array([[  8,   7, -28,   5,  27, -24,  28,  29, -17, -33, -12],
       [ 50, -34, -30, -64, -12, -19,   5,  59, -35, -23, -35],
       [-13, -10,   0,   9,  -1,  -4, -19, -20, -13, -11,   2],
       [-27, -42,  24, -38, -44, -16, -49,   2,   4, -18,  44],
       [ 21, -14, -25, -24,   5, -22,  10,  35, -24, -22, -22],
       [-46, -39, -10,  -3, -27, -29, -58, -51, -45,  -5, -22],
       [-36, -18,  23, -16, -30, -15, -36, -10,   8, -17,  43],
       [ 25,  27, -18,  24,  30,  18,  35,  -6,  -3,  17, -38],
       [ 45, -31, -35, -65, -10, -30,  11,  68, -36, -26, -36],
       [-11, -13, -24,  15,  18, -20,   0,  -8, -21, -13, -19],
       [-37, -34,  17, -31, -40, -23, -42,  -2,   1, -14,  36],
       [-25, -44,  12, -27, -27, -25, -40,   9,  -4, -21,  34],
       [  6, -25,  21, -26, -31,  20, -26,  -3,  18,  27,  13],
       [-14,   9, -60,  26,  56, -70,  34,  28, -62, -82, -29],
       [ 23, -18, -26, -23,   6, -20,   8,  32, -25, -19, -25],
       [-47,   9,  40,  40, -12,  24, -34, -65,  27,  20,  43]])
The third entry in reading order -> -28
Read off the second-last entry, reading row by row.
A: 20
Read off the entry just right of -82.
A: -29
The entry directly above 44 is 2
The smallest entry in the last row is -65
The fourth entry in reading order -> 5
Read off the second entry on the diagonal from the top-right corner.
A: -23
Read off the entry in the top-right corner.
A: -12
Read off the bottom-left entry.
A: -47
The bottom-right entry is 43
Read off the 2nd entry on the main diagonal.
A: -34
Read off the largest entry in the first column.
A: 50
Read off the third entry on the diagonal from the top-right corner.
A: -13
Read off the entry just left of -62.
A: 28
Read off the entry directly above the largest entry.
A: -6
Read off the 5th entry, reading row by row.
A: 27
Read off the entry directly below the smallest entry.
A: -19
Read off the first entry in the row that holds the largest entry.
A: 45
Read off the second largest entry.
A: 59
Read off the entry directly above the smallest entry.
A: 27
Read off the top-left entry.
A: 8
Read off the entry directly below -15.
A: 18
The maximum: 68
Read off the first entry of the smallest entry's row.
A: -14
Read off the entry just left of the smallest entry.
A: -62
Read off the 5th entry from the end, reading row by row.
A: -34
The 2nd smallest entry is -70
The largest entry in the first row -> 29
Read off the minimum.
A: -82

[ 0.041 -0.128  0.031  0.053 -0.115  0.089  0.084  0.145  0.014  0.186
  0.075  0.067]
Report the maximum.
0.186
Report the entry just right of the largest entry.
0.075
Report the entry just right of 0.053.
-0.115
The entry just left of the largest entry -> 0.014
The minimum: -0.128

Read these off the row that follows.
1) Read off the third entry from the right.
2) Read off the entry just left of the largest entry.
3) Read off the last entry.
4) Read off the second entry from the right.
5) Read off the second entry from the left.
6) Read off the 1st entry.
[13, -6, 6, 51, -12, 66, 24, 13, 8, 15, -10, -10, -9]
1) -10
2) -12
3) -9
4) -10
5) -6
6) 13

[[-29 -15  31  30   0  60 -13  65]
 [-29   1  24  30 -21  60 -13  54]
 [-21 -48 -14 -20  10 -20  -9 -10]
 [-39 -23  16   0  10  -4  19  22]
 [-26   1  24  30 -21  76  -9  54]
 [-42 -15   9 -10   0  -4   5  11]]
The entry just left of the smallest entry is -21
Report the entry directly above 5.
Answer: -9
Report the third entry in reading order.
Answer: 31
The entry directly above -14 is 24
Report the largest entry in the first row.
Answer: 65
The entry in the bottom-right corner: 11
Report the 2nd entry on the diagonal from the top-right corner.
Answer: -13
The fourth entry in reading order -> 30
Report the fifth entry, reading row by row.
Answer: 0
The second entry, reading row by row: -15
Report the first entry, reading row by row.
Answer: -29
The fourth-last entry, reading row by row is 0
The last entry in the row that holds the largest entry -> 54
The third entry on the main diagonal: -14
The entry directly below the largest entry: -4
The entry directly below 65: 54
The third entry on the diagonal from the top-right corner -> -20
The entry directly below the smallest entry: -23
The third smallest entry: -39
The top entry of the column that holds the largest entry -> 60
